R: 3 groups of rows, each row roughly a mix of its group's hidden directions:
R (112 x 13):
[[-32 -30   1  10  11   8  13 -10   1 -18 -52 -15 -55]
 [-16   7  -2   5 -22 -44 -16 -10 -43  45   2  10  44]
 [-14  33  18  12 -54 -29 -12  13 -24   8 -25  35  25]
 [-17   8  25   3 -63   0 -12  13 -19 -19 -50  18   7]
 [-26 -14  19  21 -48   7 -10  29  21 -19 -28  23 -43]
 [ 25   8  28  -2  -5  60 -13   3  35 -34  -6  -9  32]
 [ 23  29  14  -5 -66   4 -19  29  13  -8  25  20  20]
 [  4 -17 -14  16 -11  14 -28  20  17  35  52  20  44]
 [ -2   9 -34  -3  47 -39  15  -7 -41  39  19   7   4]
 [ -1  13  29   1 -49 -48 -25  17  -5  29  29  12 -19]
 [ -2 -32  51   6 -12   1 -48   1  10  32  27 -17  23]
 [-14  19  26   4 -63 -18   8  25  14 -12  -3  27 -39]
 [ 12  32  19 -16 -57 -20 -10   8 -34   0  -9  15  41]
 [ -5  11  25   2 -63  -7  -9  31   5 -22 -18  22 -40]
 [-25 -13   7   4 -17  -2  23   9  12 -25 -30   4 -73]
 [-14  12   4  -2 -30 -69 -16  -8 -39  31  -5   2  -8]
 [-15 -22  -2   1  49 -45 -10 -28 -34  27 -20 -22  -7]
 [-11  13   2 -11  -4 -46  24   4 -34   2 -20   1 -64]
 [-31 -40   4  32 -17  49  -7  24  38   6   8  20  -2]
 [ -1  38  39  -8 -51 -39  -3  -1 -14 -13 -28   3 -22]
 [ -4  -6  12  26 -34  11 -33  36  21  24  33  37  29]
 [ -7   1  18 -14  -6 -11  -3 -42 -14 -30 -62 -36   9]
 [ 35   6  -9 -20  40  -2  -8 -28   9  11  42 -34  40]
 [ -1 -36   3   1  72  30   3 -20  14   5   5 -29   4]
 [ 14  20 -43  -8  39  -5  23 -18 -19  20  26   4  50]
 [-16 -44   3  17 -31  54 -18  22  34 -19 -10   7   0]
 [ 18  13  -4  -5   7   3 -20 -15 -25  13  -1  -2  83]
 [ -8 -35  43  12 -21  23 -32  11  40 -18  -8 -15 -37]
 [ 12  15  -8 -16 -27  -4 -13 -13 -48 -11 -38  -5  57]
 [ 37  19 -14 -27  48 -23   1 -25 -16   9  29 -27  27]
 [-35 -46  20  21 -36  -9 -28  28  13  16   1  19 -30]
 [ 32   3 -12  -9  59  32   1 -16   9   0  24 -21  42]
 [  7  -4 -18   8   0 -16 -29   8 -18  47  43  15  51]
 [-10 -37  -8   3  31  38  15  -5  37 -25 -10 -21 -46]
 [ 16   5   8 -16  25 -67 -20 -13 -19  13   8 -23 -38]
 [ 15 -16  -7  17  33  61  -8  13  47  -9  26   0   8]
 [  4 -11  13 -11   7 -31 -33 -23 -47  21 -21 -21  47]
 [ 28   8   6 -38  16   8  10 -36 -18 -34 -26 -46  21]
 [ -3  22  -4 -10 -48  -2   3   2 -43 -19 -52  14  27]
 [ 14 -15   7   7  23  43   0  18  57  -9  44   1 -18]
 [  0  26 -44  -5  14  35  50 -27   0  -6  -2  -2  40]
 [-26 -22  11  16 -59   5 -13  35  16  -9 -12  28 -34]
 [ 27  13  32 -27  16 -49 -13 -13 -15  15  27 -34 -30]
 [ 11 -16 -25  11  49 -18 -28  -9   2  37  42  -6  32]
 [-20   2   5   7 -44 -41   2  25   1  20  22  25 -51]
 [ 25   5 -20  -3  31   6 -10   1  -1  31  54   2  53]
 [-29 -17   0  27 -52  36  -9  23  15 -11 -27  31  17]
 [  0  17  24 -11 -38 -28 -22 -24 -33  -7 -44 -14  36]
 [ -2 -11   4  23 -43  26 -26  45  36  -6  19  34  -9]
 [-21  23 -12   8 -33 -42  12  17 -34  35  11  41  12]
 [  1  13 -18  21  46  38   8 -17   8  20  13   3  58]
 [ -1  20  23  -6 -39 -14  -3   9 -15  32  33  22  56]
 [ -6   5  13 -22 -52 -25  13   8 -16 -29 -31  -1 -50]
 [ -7  23  18  18 -47 -18 -24  26 -12  25  11  40  37]
 [  7 -29  30   4  -4  42 -22   9  48 -31  -6 -20 -31]
 [-14 -13  32   3 -13 -59 -33  -3 -27  43   7  -6  -7]
 [-35 -14   2   2 -48  48  43   5  20 -15 -11  13  -2]
 [ 32  21 -17 -18  53 -28  -4 -27 -21  15  22 -23  29]
 [ -4  -1 -30   6  51  36  45  -7  31 -13  12  -1 -24]
 [ 22  21  -2 -24  45 -42   2 -33 -37   6  -6 -30   8]
 [  0  17   1 -12 -41  23  13   3 -23 -44 -60   3   2]
 [-14 -33  -4  25  42  21 -16  -5  18  40  34  -1  38]
 [ 47  48   0 -31 -23  26  23  11   5 -35  16  -3   8]
 [ 20  -4  -9  -2  -5  11 -28   0  -5  24  34   3  75]
 [ 20  16 -22 -16  23 -18  -4 -25 -37  21   9 -13  62]
 [-11  15  -6  29 -33 -46 -40  24 -19  19 -15  36  -1]
 [-23 -21  14   4 -44  25   9  19  16 -35 -36   8 -43]
 [ 39  15 -10 -23  52 -28 -11 -22 -15  13  30 -26  23]
 [-23 -14  32  28 -48  26 -19  36  22   4  -4  35  -1]
 [-15  -2  15  14 -65  33  -8  27  10 -22 -26  27   5]
 [  3   2  -7 -10  -4  23  13 -10  -1 -55 -60 -16 -30]
 [ 25  -3 -21 -14 -18   9  -5  17  24  13  70  10  33]
 [  4  17 -14 -21  31 -31  15 -33 -53   1 -33 -19  21]
 [  8   2   5   0 -42  61   0  11  20 -39 -20   6  29]
 [ -9 -15  17   2 -37 -28 -45   4 -38   0 -45   1  24]
 [ -3 -12  -2  -5  55  21  25 -31   1 -21 -36 -35 -26]
 [-26 -25  -1  25   0  41  16  17  46 -20 -10  15 -43]
 [ 13  24  -2 -23  25 -27  35 -15 -15 -20 -15 -22 -58]
 [ 21 -24  -5   0  36  46 -23 -16  17  -5   7 -28  49]
 [ 23 -12 -27 -10  29  12 -11  -3  -6  28  48  -6  55]
 [ 24 -20   0  -9  25  49   3  10  43 -36  10 -19 -33]
 [ 31   2  -9  -1  46  33  -5  -5  24   9  46 -11  40]
 [-13   8   8 -11 -17 -13  20  -8 -19 -33 -58 -11 -51]
 [-16   8  22  -5 -41 -12  20  12   9 -28 -25   6 -65]
 [ -5 -11   1  12  10  28  18  23  50 -12  27   9 -58]
 [  8  18  10 -23 -29  -2  -2 -20 -38 -21 -44  -8  53]
 [-23   2  43 -12 -36 -49  -3  -3 -40  13 -26   2 -11]
 [ 19  14  18  -8 -44 -28 -29  35   1 -26  -6  13 -47]
 [ -1  -1  -3 -10  31 -32  -6 -34 -43  38   4 -22  43]
 [-26 -23   4  23  23  13  17   8  43  -3   8   2 -64]
 [ -8 -10 -25  17  -2  66  15   4  26 -13  -3  16  45]
 [ -2  31  -1 -14 -46 -57   3  -1 -42  10  -9  16   8]
 [  7   1  32   6 -61  34 -24  28  27 -18   4  16  14]
 [ -7  19  -4  13 -72  -2  -8  36   4  -7  -2  40  -3]
 [-35 -28  -1  12  11   7  -3 -22 -37  26 -35  -3  51]
 [-25 -12  13  17   1 -26   6  15  23   4   1  11 -78]
 [ 20  14 -13  -5  29 -22 -20 -20 -26  34  24 -10  59]
 [ 25 -19 -24 -18  47 -19 -11 -15   4  22  52 -25  17]
 [ 12  22 -14 -18  26 -47   1 -29 -45  26   4 -15  33]
 [-12 -22 -23  23  47  32  16  -3  47  12  35   3  -6]
 [-11  -3  37   4 -31 -37 -14  12  13   6   7  -3 -66]
 [  6  31 -10 -11 -48 -57  -8   9 -34  13   6  20  11]
 [ 21   4  -8  -7 -10   4   3  23  32  19  78  13   0]
 [  7  44  18 -21 -40 -43   7 -10 -40  -3 -22   5  21]
 [-38 -13   8  19 -22 -51 -20   0 -34  40 -16  17   1]
 [ -3 -21  -9  -3  60   5  12 -35   8 -14 -24 -40 -30]
 [ -3  -9  17   4   8  42  16  12  32 -40 -22  -7 -55]
 [ 15  20 -25  -6  53 -25   6 -19 -26  31  25  -5  36]
 [ 14  15 -12 -24  30 -38   7 -36 -49   4 -23 -28  17]
 [ 11   9   6 -34  17  -6  25 -26 -32 -33 -43 -36 -24]
 [-29   9  -9  19 -11 -22   5 -14 -28  47   2  22  56]
 [ 22  -1   6  -1  19  65  10   9  42 -39   3 -10 -16]]
which group is each row in? (one row of each group first):
[ -5   9  -1  -9 -63 -11   7  22  -3 -32 -25  15 -47]  M
[-18   7  -3  -3 -41 -60  -1  11 -37  28   4  17 -24]  F
[-42 -27  12  29   8 -13   7  14  24  22   6  16 -59]  E

[-20 -26   5  28  43  62   6  -6  30  -3 -15  -6   4]  M
[ -4 -10  24   1  23  17  -2 -28  14 -36 -52 -37 -31]  F
[ -2  17 -14  10  -9  39  39  26  43 -12  32  29 -25]  E
[-42 -29  -1  35 -24 -17 -24  14  -1  46  10  30  20]  M
[ 19  -6  33 -15  11 -53 -40 -16 -10  19  18 -36 -17]  E
[-29  -8  21   6 -36 -43 -18   1 -34   5 -47   5 -25]  E
[ 13  -8 -14  11  38   7 -25 -20  13  27  34 -11  60]  F
[  3 -24 -12 -12  48 -50 -16 -26 -22  27  14 -29  -4]  M
[ -2  14 -12  -7 -46  15   1  -3 -32 -25 -53  10  40]  E
